One turn moves every row onto another: examples first, then more rows asked:
z684: [ 19   5 -10  -1  11 -24 -28  14  10  -4   1 -14  -3 -18  -2  28 -34]
z709: [-44   3  -9   7 -12 -12 -16  36  -7  28 -25 -16 -27  21  12  10 -22]
z612: [-36  15   6   5 -11  -3 -11  37 -10  37  -3   7 -22  23   7   9   2]
z599: [-27 -17 -36 -33  15  12 -14  31  -2  24  22   3  -6  30 -23 -15  -5]
z536: [ 12   9 -18  10   8 -21 -28  26  -7   0  -1 -35  -5  -6  18  26 -28]
z299: [  2   7 -47 -32  19  21 -14  14   1  21  25  22  -1  10 -21  12 -22]
z446: [ 20  13 -12  -8   7 -20  -8  10  26   2   0 -29   5 -10  -3  -3 -15]
z440: [-39  11 -20  -1 -20   1   4  30 -12  36 -10 -11 -25  20  13   2   6]
z74: [-33  11 -31  -8 -24  -5  -1  35  -5  32 -21   3 -33   0   7  -8  -6]
z773: [ -5   7 -43 -28  29  19 -14  11  -7  23  26  -6  -9  31  -6  30 -32]
z213: [-36  -1  -7  24  -8 -15 -30  45 -14  26   1 -10  -6  24  11   3  -3]
z128: [-46  -8 -33   3 -28  -9  -2  28 -11  28  -4   6 -17  19   0  -3   7]
z738: [  8   4  -5  -8  10 -29 -16   6  31  -3  -8 -16  -2  -1 -10   8 -34]
z760: [ 10 -14 -30   2   5 -30 -28  10   8 -12   5 -12   4 -13  -6  24 -34]
z107: [-38  11  -6   2  -7 -12 -14  37 -13  34 -18  -6 -36  23  15  13 -22]
z635: [-22  -5 -42 -39  23  13 -13  26  -5  31  24   1  -8  34 -22   4 -10]
z747: [ 17   4 -15  12   3 -25 -37  32   0  -5   5  -4   5 -21   4  14 -20]
z431: [-30   2 -22  16 -22 -11 -22  44  -6  25  -2   7  -5  -1   1 -17  10]
z740: [-27 -10 -13 -30  24  10 -23  33  -2  27  23   5  -8  38 -21  -4 -16]
z378: [ -1 -18 -33   6   5 -13  10   6  10  15  -2   4  -2 -28 -18  30  -8]
z509: [ -4  12  -7  15  14   0  -6  16 -14  11  22  27  -2  19  10   1 -49]
z748: [  6 -13 -14  20  16 -14  -3  16   2  19  15   2   8 -20 -13  35  -2]
z891: [-30  -2 -34  12 -22 -13 -17  43 -13  25   4  15  -9   5   1 -15  10]
z177: [  1  26 -16   4  10  11  12  12 -16  18  10  -1 -13  15  23  -1 -47]
z972: [-38   5 -23  -2 -24  -6  -8  34   3  26 -28   1 -25  -3   2  -9  -9]
z425: [ -7   8 -50   2  -2  10  20   6 -16  11   9   0  -9   9  17 -13 -40]
z134: [  2  -8 -11  17  22 -13   2  11  -3  22   7 -23  -3  -5   1  49 -15]
z549: [-23  -2 -33 -44  15  21  -4  29   1  32  12 -10 -17  23 -14 -14  -8]
z804: [ -8   6 -51 -38  20  20  -8   6   1  21  13   7 -12  19 -15  21 -35]
z11: [-43  -5  -7   9 -19 -13 -16  35 -10  28   1  22 -13  23  -6   3   2]
z616: [ 23  10 -24  -5   8 -17 -17  12   6   1   1 -32  -5 -22   7  22 -25]
z210: [  1  -4 -40  -2  -5 -22 -16  17  -1  -5 -19 -32 -13 -14  12  21 -36]
z839: [-16   6 -28 -45  27  17 -13  27   0  34  20   4 -14  28 -21   7 -14]
z735: [ -8 -13 -30   3  11 -11  16   2   5  20 -10 -21 -13 -14  -4  44 -20]
z878: [-25   3 -11 -39  26  18 -11  32   1  35  11  -8 -20  33 -14  -2 -19]
z183: [  1 -13 -20   0   7 -36 -19   4  22  -9   3 -25   7  12  -8  10 -33]
z705: [-16   3 -38 -43  24  18 -10  27  -3  34  22  -3 -10  28 -19   2  -8]
z721: [ 12  -3 -29   3   5 -26 -12   8  18  -5  10 -38  14   5  -2  -1 -12]
z844: [-35  -3  -9  20  -6 -20 -28  46 -20  29   8   7 -14  28   9   6  -7]
z806: [-10  -7 -41  12  -1  -1   3   8 -14   3  20  27   4  12   4 -11 -41]
z626: [  5  10 -38 -22  29  20 -20  19  -8  24  38   8   3  24 -12  21 -19]
z447: [ 15  -8 -44  -2   1 -22 -18   9   4  -8   4 -30   2 -17   2  18 -23]
z812: [  7  -7 -38  -2  -9 -25 -25  19   7 -10 -10   0  -3 -28  -3   9 -29]
z892: [-22  -4 -31 -41  27  10 -17  27   0  30  22   8 -11  34 -24  10 -18]

z183 goes to z721
z599 goes to z549
Now these:
z891 goes to z74
z684 goes to z760
z536 goes to z747
z806 goes to z425
z839 goes to z892
z213 goes to z431
z612 goes to z11
z626 goes to z299
z735 goes to z134

One turn moves every row onto another: examples first, then more rows asked:
z101: [ -3  11  -6  -3  17  -5  -4 -14 -28  13   7 -22  20  -4  33  -7  19 -31
  26  27  21  -4   2   1]
z294: [  5  33   5   4  13   3  -4  23  -6  10  -6  18 -22  -9  14   2 -27   5
   8 -11  11 -24 -16  -7]
z117: [-21  20 -14  23  20  16   6   1 -11  -1  14  -7   3 -15   7 -30   6 -25
   0 -12  -1 -10  -9 -36]
z424: [-15   3  -7  23   5   9   0  -6  15 -16 -17  -3   0   0   7  44  -1  11
 -11  -3   1 -26  -5 -11]
z962: [ 21  -6  22   6  11   5 -32   0   1 -20   7  20 -19  11  20  14  12   5
  25  -1  -3  -2  -5 -20]
z367: [ -7 -15 -18  -3  13 -10 -28 -25   9   2  24  26   5 -14  16 -16  11 -27
  13 -20  29   7  -6 -20]
z856: [-11  -4  -9 -14   9   0  -2 -27   5  16 -10  37  -9  15   0   3 -30 -16
 -26   6   3   2  22  15]
z308: [-21  11   0  22 -17 -22  -8  30   7  -6 -17 -15   0   3  21   3  15 -22
   6   5 -10  -7  23  12]
z232: [  0   3   9  -1  -1 -34  -5   9   8 -23  -7  32  16  19  29 -22  -5  16
  -3  -8  -1  11 -18 -12]
z69: [  6  12   5   0 -14  -6  -9 -22  16 -18  35 -11  -9 -11  16 -16  19 -23
   7  -5 -18  -4  23  13]
z730: [-18   5   2  -4 -24 -22 -16  36  15  10 -14 -26   5  -3  22   0   7 -19
   3   3 -14   1  14  10]
z633: [ -5  12 -20   4   9  -7  15 -10  20  -3 -17 -22  12 -22 -21  -7  20  11
 -12   8 -23  -2 -11 -15]
z914: [  5   5  18  16 -12 -34  -6 -15  -3  -8 -10  28  24  34  13 -12 -10   1
 -14 -13  12   7 -13   2]
z309: [  2 -12  29  14   6 -15   5  -8  -7   8  -1  23  -7 -14   9  -7  10   6
  17 -18  38 -18  13  15]
z360: [  2   6  21  12 -11 -14   2 -39 -28   2  -9  -8  20  24   4   2   7 -13
 -14 -21  23  15   2   8]
z56: [  1   4 -26   5  -3   7  -7  17  -8   1   1  10   4   4  15  49   4  -4
 -15 -10 -11  -3 -26  -8]
z751: [  0   6 -24  15   0   7 -11  11  -2  -5  -6   6   5   3   9  51   5  -4
 -15  -6  -8 -12 -24  -6]
z610: [-26  -9  22 -12 -16  15 -30  -5 -21   7 -15  -8  15 -13  15 -15   6  13
  20  -7   8   4  19 -21]
z390: [ -8  20 -24  10  28  -3 -26 -16  -6  10 -21  25   3   2  -5 -25   0  -5
 -19   1  13 -21  16  12]
z742: [-10 -20  -1 -24  -5   8  16 -26   6  27 -10  19  -6  10   1  -3 -28 -19
 -25  11   2   0  23  10]
z953: [ -1 -15 -17 -32  23  -8  20  12 -13  -8  -6  28  -4  18  25 -15   7   2
  21 -11  -4  -3 -13  13]
z242: [ -8 -21   2 -28 -11   4  20 -24  -6  24 -16  12 -11  17   4  -1 -24 -19
 -22  13   7   1  22   7]
z93: [  5   2  10  15   8  -2   3 -42 -31   8  -3 -21  24  11  -1  -3  13 -24
 -10  -3  23  18   6   9]
z982: [ -5 -17 -12 -31 -10   0 -26  30   8  11 -11 -32   2  -3  12  14  -9   4
  -4 -21  -6   4  -1  11]
z505: [ -5   6  -8  -8  26  -6   5  -3 -11 -11 -50 -23 -12 -18  14  -8   0   1
   9 -10  30  12  10  -4]
z454: [  9  -2 -15  -3  -6  -3  -8  10 -18  15  -9 -19 -10 -10  42 -36  -7   4
  25 -10 -23  -7  -2 -13]
z848: [  2   1 -42  -8  13   9   1  -9 -19   7  15  11  19 -38  16  -7 -19  -5
  -3 -10  -2  17  -3  17]
z862: [  0 -36  -1 -17  30  -1  -9 -27 -11  30  -1  -3 -19 -18  31 -15  -1  12
   0   6   7   5  12 -10]
z116: [ 30 -22 -14  -6  10 -12  -1 -21  30   6   0   0  26  25  10 -15 -14 -30
  10   9  11  22  -7  -9]
z594: [ 30 -26 -11  -6  10 -19  -1 -20  30  -3   4  -1  17  31  12 -10 -13 -24
  16   4  11  16 -13  -8]
z540: [  9   8 -41  -3  -5   5 -12  12 -10   2  14   9   8  -7  15  32   4 -13
  -3  -5 -18   7 -30   4]
z314: [-15   9 -21  -9  22  -2  14   2  10   3 -35 -24   5 -19 -16  -5   5  19
 -11  11 -11   6 -10 -10]
z625: [-16 -22  10 -16 -10  25  -5  10 -19   1  11  19  -7  -3  29  -5 -28   5
   8   9  -3  16  -5 -28]
z539: [ 17 -33 -12 -17   0 -21  10 -12  16  -7  -8   1  13  32  17 -14  -9 -15
  32   3  14  14 -10   6]
z789: [-12  -5   2  11  17  18   6 -24  15 -22 -31  -3   2   1  11  16  -5  13
   1  -3  15 -25  13 -24]
z814: [ 20   6  23  23   5  15  -8 -14 -18 -16 -17  22  -9 -12  -7 -18  -1  17
  -5 -14  -9   7   7 -22]
z837: [-17  -1  -2 -13 -20 -19 -17  39  10  10 -16 -26   4   1  18   5   5  -9
  -1  -7 -15   3  17  15]
z934: [ -1 -15   1  -6   9  32 -16  -5  11   6  28  16  -1 -23 -23 -24   2   2
   2  14  -5  -9  -4  -7]
z768: [ -1 -24  11 -28 -22  -1  29 -16 -26  21 -16  -7  -7  15   5 -17  -1 -13
 -17  16  11   1   1  -4]
z252: [ 32  -5 -11  -3  15   3  -5 -19  19  21   2  11  23  11   9 -10  -8 -42
 -15  19   6  18   2 -23]
z752: [ -9  -3 -18  30   6 -19   1   7   4 -27  17   6 -26   4  31  -7  -1 -23
  10  10  12  -8   6  18]
z815: [ -2  -9   9 -16 -28   3  20  -5 -37   8  -8 -17   1 -10  13 -15  17  -8
  -5  21  22  -6 -16 -12]
z25: [ -8  12 -22  -2   5  -4  16 -12  26  -3  -5 -26  14 -22 -14  -5  23   4
  -6  11 -27   4  -8 -11]
z323: [ 29   3 -11   5  19  14 -19   4   8  20  -4  19   9 -12   9 -12  -3 -32
 -33  19  -1   2  17 -20]
z336: [  4   6  19  18  -9 -21   1 -38 -22  -5  -5   2  21  28   2  -1   2 -11
 -17 -17  18  13  -6  12]
z790: [  5 -19 -10 -33   6  19 -29  13  -7   8  12 -18  15  -4  12   4 -23   7
  -6 -26  13   6 -14  13]
z123: [ 14   0  13  11 -16   8 -31   4   9  -4  12 -10  -3 -15   0 -37  -5 -23
  22  18  19   9  -7 -19]
z650: [ -3  13 -13   2 -10  -5   4 -15  27 -10  22 -25  12 -24   0  -3  26 -15
   3  -6 -30   6   8   1]

z814 goes to z934
z252 goes to z982
Now these:
z314 goes to z856
z790 goes to z232
z390 goes to z848
z117 goes to z862
z633 goes to z742
z837 goes to z336

